Named moves, each a turn or a mirror, and the order they were made in; the first pair answered
T (before -> after):
  7  -7 -10   3  -6 -15   0  -1  -9  -4  13 -12 -11  21 -12   0   7 -19  17  -4  -3  ->    4  -5  -5  -6 -18 -10   0  11   3  -5  13 -20 -10   5 -10  -1  12   5  20  -4  -1
 -1 -13  -9  -6  -1   5   6  -9  11 -11   6  -7 -11   9 -17  -7 -22 -11 -12 -14   1  ->   -7 -15 -10  -8  -7   7   4  -2  16 -14   5 -10 -11  -1 -19  -5 -18   2  -8 -16  -1
-11  -3  14 -13 -25   5  22  14  18   0  -1  -6  -6 -32  13   1  -2  23   0   1   7  ->    2  -1   4  12   8  -6  13 -16 -12   9  -6   8  -8   8  13   3 -19 -45  -6   7   0
-24  13 -16  -4  12  31   0  -7   8  10  17 -28   0  14   9  -8  -1  28 -11   4  -3  ->  -18  14 -19   6  24  27  -2 -19  -1  14  18 -23   0  27  10 -11 -10   9 -14   8  -6
G (before -> after):
 29 -19   3  -1  -4 -30  -7 -26  -8   6 -11   8  -6  -5 -10   3 -13 -18  -3  -1 -12  ->   -7  -1   1   0  14 -11  10 -36  11  15   1   5  -7  -6   1  18 -23 -25 -13  -1  -2
-24   9   6 -11 -14  10  -2  19  13  12   9 -10   4 -13   8  -2  -2  26   2   2  10  ->   13  -2  -4  -4 -15  -4 -19  16 -27   2   4  -8   1  13  -9 -14   9  14   7   2   0
 16   4   1 -12 -16   3   8   7  -8  10   4   4   9  -5  -9  -5   6   7  -1   8  -5  ->    7  10  -4  -7  -2   9  13  -5 -16  14   9   2   8  11  -7   0  -2  -7  -5   5  -2
  2  -7 -13  -1   6  -5  11  -6 -11   5   7  -2  -9  15 -10   2 -12 -17  -7 -15 -10  ->  -10  -8  -4 -11  -2  -3  21   5  18   4   6  -1  -4 -10  -1   9 -16  -2  -4 -16  -6
P (before -> after):
  4  -7   5   3  -2 -14   9  -4   5   1  -6   5   0  -7  -4   4  -5 -13   3   0  -3  ->    8  -4   7   4   2 -13   2  -1   0   3 -10   6   2  -3   1   5  -4 -12   2   6   0
  4   0   3   4 -10  -6  -7  -2   7  -9   3  -2   2  -3   0 -10  -1  -2  -6  -4 -22  ->    6   6   5   4  -7  -7  -9   5   2  -6  -5   5   5  -3   3 -13   1  -4  -5   1 -19
 -3  -1   3  -1 -16   7  15  -6 -10   1 -14  -7   5 -12   4  10  -9  -8  -6  -8   4  ->    0   0   7  -4 -16   4  13   0 -10   3 -18  -4   6 -13   2  10  -6  -8  -7  -4   3
 -8  -1 -19  -1  -7   6  10   0  -7   5  13  -1  -5  11  -1   4  -4 -21  -7  -6  -9  ->   -1 -11 -16  -7 -19  -1  12   2   4   0  12   5  -3  -7   0   4  -3 -13  -1 -12 -10
A (before -> after):
 -4   4   6   3  -1  -2   1   8   6   0 -11  10   1  -9   9   8  -2  -2   5   6   3  ->  -14  -2  -1   8   2   0   7  -4   4  -2  -1  -1  -3   1   7  13  -6 -10   0  -1   2
  0   9   7   2  17   8 -13   6 -19   0  -3   6   0  16  -7  -8  12  12  -8  11   4  ->  -14   9   8  -5  11  11  -3  14   8   2  -3   7  -1  -6  -1  -4  10  23  -8  10   9
  0  -1   6   2   3  -4   7  -1  10   6  -6  12   6  -5   5   1  -7 -11  -3   3   0  ->   -5   2   3   2   8  -1   6  -9   9   5   0   9   6   1   6   3 -13 -17  -5   2   0
 18 -12  -1   7   3 -14   0  -9 -13 -10   3  -7  -7  11  -3  -5   2  -5   1  -6  -9  ->   17 -12  11  -3  -6 -17   3   8   1  -6  -8   3   1 -15   1   0   4   9   4  -1  -3
Y (before -> after):
 -9   4  -5 -12  -8  14  -5 -12  -3   1  13   1 -13  -9 -17  -1   7  -7  -5  -2  -4  ->   -6   3  -4 -11 -12  15  -9  -7  -1  -1   7   3 -13 -12 -19   0  11   0  -1  -1  -1
 -2 -11 -11  10   3  -3   4 -21  -1   0   6   2  -8   9   1   2  -2 -17  -9 -10   2  ->    5 -22  -9   2 -16  -9   2 -13   7  -5   5   3  -7  -7  -4  -1   5   1  -1 -10  -4
  6 -13  -3  -2  -5  -4  -6 -11   5 -17   3  -6  -3  -1  -8 -16   1 -14   8  -1 -14  ->   10  -7   5  -8  -6  -6 -14   3   1 -13  -4   3   2  -5  -9 -17   7  -2   7   5 -13
Then:
(2 to 3 moves a pair)
 11  -7   0   0  -7 -17  -1  -8 -14  -7  -5   2  -6   9  -4  -5   9 -12  -2  -3  -3  ->  -14   4  -2  -8 -11   4   6  -3  -5 -10   5 -15  -8   3  -2  -1  13  14  -2  -8   3 -> T then G then T
  4   5  -9   6  13   4  -4   2 -21   5  -1   4   7  25   1   6  -8 -10  -5   5  -2  ->  -20   7  -7  -6  -1  19   8   9   7  -2  10 -10   2  -1   4  12  -4  18  -2  -2   2 -> G then A then T
 -3   8 -10   8   7   7  -7  -8 -11  -1   2  -7  -5  19  -7   4  -8 -25  -8   3  15  ->    9  -6   4  -2 -12 -10  -5   5  18   0 -13  11   0 -16  -1   2  -9 -17  -3   5  17 -> G then T then G
  8  10  11 -15   4   2 -10  12  -1   8 -17  12   6  -3   5  -7   2   5   6  18   0  ->    2  12   1  -3  19   3  -7  -7 -12   8 -10   8   3  16   4  -2  -8 -21  -1  11  -3 -> A then T then A
 -4  -5 -16  18  13  -9  18 -31  -6 -10   9   3 -29  18  -7   2 -17 -41   2 -18   1  ->   -3 -12  -1   9   4 -18  25 -22  27  -5  -2  16 -25 -16   4   9 -27 -34   5 -19   6 -> G then T
-11 -13  -3  10  -6 -13  11 -23  13  -4   4 -11 -10   3   4   8  -9 -16  -4 -10   4  ->   -2  -9   8  -4 -22 -11   3   9  14   2  -2  -7  -3 -20   1  -2   8  23   5  -1   7 -> T then Y
-20  12  -8 -14   7  29   7  10  12  15   7   1  -6  11   6  -8   3  18  -3  17   9  ->    9 -15 -14 -16 -15  13  -2   6  -5  -5   8  -7 -13  14 -12 -24  16  20   6   3  -6 -> G then A then G
